In the data rows, 128 means zero.
Here are some points:
[116 140 140  93 163 116 163 140]
[163 116 163 140 163 163 116 116]
[140 116 140 163 187 140 116 140]
[163 116 187 163  93 116  93 163]
[140 140 187 163 140 163 140 140]
[140 116 140 116 116 140 116 140]
[ 93  93 187  69 116  93  93  69]
[116 140 116  93 187 187 163  93]
[140 163 116 163 140 116 140 140]
[ 69  69  69  69  69  69  69 187]
[ 69  69  69  69  69  69  93 187]
[ 93  69  93 163  93 140 187  93]
[ 69  69  69  69  69  69  69 187]
[ 93  93 187  93 163  93  93  69]
[ 93  93  93  69  93 116 116 187]
[140 116 163 116 116 116 116 140]
[ 93  69 187  69  93  93  93  69]
[ 93  69  93 187 187  93 187  69]
[187 187 187 116  93 163 163 187]
[187  93 187 116 116 116  93 187]
12 more points follow, each with its number after it:
[163 116 163 140 116 116 116 163] 0
[ 93  93 116 163 187  93 187  93] 1
[187 187  69 187 187  69 187 187] 2
[116 140 140 140 163 140 116 163] 3
[116 163 140 163 163 187 163 116] 4
[187 187  69  69 187 187  69  69] 5
[116 140 163 163 163 163 163  93] 6
[140  93 163 140 116 140 163 116] 7
[187 187  69 187  93  69  69 187] 8
[187 163  93  93 187 187  93  93] 9
[163  93 163 116 140 140 163 140] 10
[187 163 140 140 140 140 116 163] 11
Which of these numbered points is nearest to each point below, looking only along the 2 directions in which the first points spread most? Its number follows each.
[ 93  69  93 163 187  93 187  69] > 1
[116 140 116  93 187 187 163  93] > 6
[163 140 140 163 187 163 140 116] > 4
[ 93  93 140 116  93  69 187 116] > 7
[187 187  93 187  93  69 187 116] > 10
[ 69  69 187  69  69 187  69 187] > 8
Now 12 new points, numbered from 0 again:
[140 116  93  93 163 163 163 116] 0
[163 163 163 116 140 116 116 163] 1
[140 140 163 140 140 140 116 140] 2
[ 69  69  69  69  93  93  93 187] 3
[163 140 163 116 116 116  93 163] 4
[116 163 140 140 163 163 163 163] 5
[116 116 116 140 163 116 140 163] 6
[187 116 140  93  93  93 116 163] 7
[ 69 163  69 187  69  69  69  69] 8
[140 140 116 116 163 140 140 140] 9
[140  93 116  93 116 140 140 140] 10
[163 116 163 140 116 140 116 163] 11
Which of these numbered points is nearest to each point below, looking only along the 2 directions in which the first points spread most? Its number follows each.
[163 163  93  93 187 163  93 116] > 9
[ 69 187  69 187  69  69  69  69] > 8
[116 140 140 140 163 163 140 140] > 9
[116  93  93 163 163  93 187  93] > 0
[163  93 163 116 116 116 116 163] > 4
[ 69  69  69  69  69  69  69 187] > 3
